Each row has a name. Each question is about the rows just above it.

(43): [-18 -41  35  25  -7 -21   1  -5  21   7  35  38 -28 -26  34 -17 -19 -27
 -20 -19   9  -4  22   1  27   5  -9  18  17 -26 -38  19  31  -1 -28  18
  37 -21  19   3  -8 -10  22  -9 -11]
(3): [-18 -41  35  25  -7 -21   1  -5  21  -7 -17  38 -28 -26  34 -17 -19   2
 -20 -19   9  -4 -24 -28   2   5  -9  18  17 -26 -38 -18  31  -1 -28  18
  37  -9  19   3  28  11  22  -9 -11]
(114): [-18 -41  35  25  -6 -21   1  -5  21  -7  35  38 -28 -26  34 -17 -19   2
 -20 -19   9  -4 -24  -2   2   5  -9  18  17 -26 -20  19  31  -1 -28  18
  26 -21  19   3  28  11  22  -9 -11]
(10): [ 14  20  22 -51   3  29  21 -18 -13  37  35 -16   4  16 -27  27  -9   8
  -8 -30  27  -3   5 -20  12  16  23 -26 -16  -5  34  25 -15  -6   9  32
 -46  15 -15 -10  11 -26   1  16  -4]
[-18 -41  35  25  -6 -21   1  -5  21  -7  35  38 -28 -26  34 -17 -19   2
 -20 -19   9  -4 -24  -2   2   5  -9  18  17 -26 -20  19  31  -1 -28  18
  26 -21  19   3  28  11  22  -9 -11] is in which row? => (114)
[ 14  20  22 -51   3  29  21 -18 -13  37  35 -16   4  16 -27  27  -9   8
  -8 -30  27  -3   5 -20  12  16  23 -26 -16  -5  34  25 -15  -6   9  32
 -46  15 -15 -10  11 -26   1  16  -4] is in which row? => (10)
Whose row is [-18 -41  35  25  -7 -21   1  -5  21   7  35  38 -28 -26  34 -17 -19 -27
 -20 -19   9  -4  22   1  27   5  -9  18  17 -26 -38  19  31  -1 -28  18
  37 -21  19   3  -8 -10  22  -9 -11]? => (43)

(10): [-12  14 -23 -31  -5 -23 -18  -6  28]
(41): [ -3 -15  -3   5  10  13  10   8 -10]
(12): [-13  26  -2 -25 -32 -19 -19  -1  34]
(54): [ 5 10  2 -1 -8 -6 -7 -4  4]
(59): [  8   9  15   6 -16   0   1  -2  -3]
(200): [  2   0   0  12  21  13  12   2 -16]
(91): [ 16   0  20  23 -10  16   8   0 -19]
(51): [ 15 -33 -10  18  43  19  19   5 -36]
(35): [  9 -22  -1  -7  18  23  18  10 -29]
Shared by (41) and (35): => [10]
Which value is in both (59) and (35)? => [9]

(91): [10 24 20 -2 -5 36 41]
(59): [  0 -21  -7 -43   3  -2  23]
(43): [  0  20  -6 -29  -9  16 -50]
Which value is in both (59) and (43)? => [0]
Shared by (43) and (59): => [0]

(200): [ -2  -9   8  -2   3   6   2 -48  -1  -3  10  -3  20  -1   7  -4   1   0
   6   8   0  21  -7 -20  -5  -8   3  -4]
(59): [  0  -9  -6 -16  -3  -6   6  -9 -15   0  -3   9  -6   1   3 -12  -3   2
   0   6   3   6   2  -2   7 -21  13  -6]
(114): [ 17  -2  -9 -27   0   2   4   5  -7  -1  -4  -3   1   3  -1   0  -9  -3
 -11   7  -1 -14   3   4  15  15 -14 -20]
(35): [ -9  -4 -14  -4 -18  -1   8  -8  -7   3 -12  -2  -4  -1  -3   1 -10   0
 -15  -5   2   3  -5  -2  -9 -10  -7  -2]
(10): [-26   6   1 -10   2  -1   8  24  -2   0   2   7  -9   0   1   6   4   2
  31  10  -8  -8  -7   4  -9  -4   1 -16]
(12): [  7   4  -2  22  -1   1  -5  -7   0  -1   1  -6 -18  -3  -2   6  -5   2
   2  -4  -1 -11   2 -20  25  16  -1 -13]
(91): [ 12   3  -1 -19   5   3   4  18  -8  -1  -3   8  -1   0  -1  -9   0  -1
  -7  -6   9   8 -10 -11  -7 -11   8   5]
(54): [-11 -10   7  -2  -8   2   0  21  -5   3  -8   9  10   2   5  -2  -1   1
  -3  16  -8  -4   0   1 -12 -11  12  12]
(41): [  6  -2   2 -13  -8 -11   4 -18  -5 -11   6   8   4   1   0  -5  -5  -1
  18   3  -8 -11   1   0  -8  14   2   2]
Whose row is [  7   4  -2  22  -1   1  -5  -7   0  -1   1  -6 -18  -3  -2   6  -5   2
   2  -4  -1 -11   2 -20  25  16  -1 -13]? => (12)
Whose row is [  0  -9  -6 -16  -3  -6   6  -9 -15   0  -3   9  -6   1   3 -12  -3   2
   0   6   3   6   2  -2   7 -21  13  -6]? => (59)
Which row holds [-11 -10   7  -2  -8   2   0  21  -5   3  -8   9  10   2   5  -2  -1   1
  -3  16  -8  -4   0   1 -12 -11  12  12]? => (54)

(59): [ -2  30  -3 -21   0]
(10): [ -9 -10  -7 -11   7]
(91): [-16  14  -1 -39  -7]
(3): [-10   5  -2 -33 -16]
(200): [-10  23  14 -10  -1]
(41): [10 41  8 11 -7]
(51): [-12   7  10 -39  12]
(43): [ 17 -10  10   8  -4]
(12): [-11 -10  10   8  -4]
(54): [-11 -10   2  -9  -4]
(35): [-1  0  8 -2 12]
Shared by (10) and (200): => [-10]
The one value in (3) and (200): => [-10]
The one value in (3) and (54): => [-10]

(59): [-37  14   5  19]
(51): [ 25  36  25 -18]
(3): [-49  -6   6  -5]
(54): [-17  35  25 -18]
(35): [-40  35  34  11]
(114): [24 19 11 25]
(41): [-34  16  26  36]
Which value is in both (51) and (114)? => [25]
Whose row is [-37  14   5  19]? => (59)
Which value is in both (54) and (114)? => [25]
The one value in (51) and (41): => [36]
The one value in (54) and (35): => [35]
Whose row is [-17  35  25 -18]? => (54)

(200): [ 21   3  13 -18]
(54): [ 22 -21  -1 -10]
(59): [-3 36  3 19]
(43): [21 13 24 12]
(3): [-21  12  -7  10]
(91): [ 15 -20   4  16]
Whose row is [-3 36  3 19]? => (59)
Shared by (54) and (3): => [-21]

(12): [  4 -13   6  30   0  31  -5  25 -11 -14]
(91): [-19  16  10  11   2 -16  -8 -10  31 -12]
(51): [ -5   0  29  16  10  41  10  21  29 -27]
(41): [-11   7 -35 -18   6 -34 -28 -34  -6  -6]
(35): [-14 -26  12   4   0 -17 -41 -10  -8  13]
(200): [ -7  18  28  23   3  29  12  24  24 -13]
(54): [  3 -16 -39  -8  25  30  11   3  -2 -33]
Shared by (200) and (12): => [-13]
Shared by (200) and (54): => [3]
Which value is in both (91) and (12)? => [31]
Which value is in both (200) and (51)? => [29]
Whose row is [-11   7 -35 -18   6 -34 -28 -34  -6  -6]? => (41)

(91): [-21 -11  17 -12]
(12): [-12   0 -33   1]
(41): [30 27 21  0]
(3): [-12 -13 -33  12]
(43): [ -4  -8  19 -15]
(10): [-11  11  12   7]
(59): [ 18 -11  -1  12]
(200): [-17  -1  -9  24]
(35): [-11   0   9 -19]
Shared by (3) and (91): => [-12]
The one value in (91) and (3): => [-12]
Which value is in both (3) and (10)? => [12]
Shared by (35) and (12): => [0]
Shared by (3) and (59): => [12]
Which value is in both (35) and (41)? => [0]

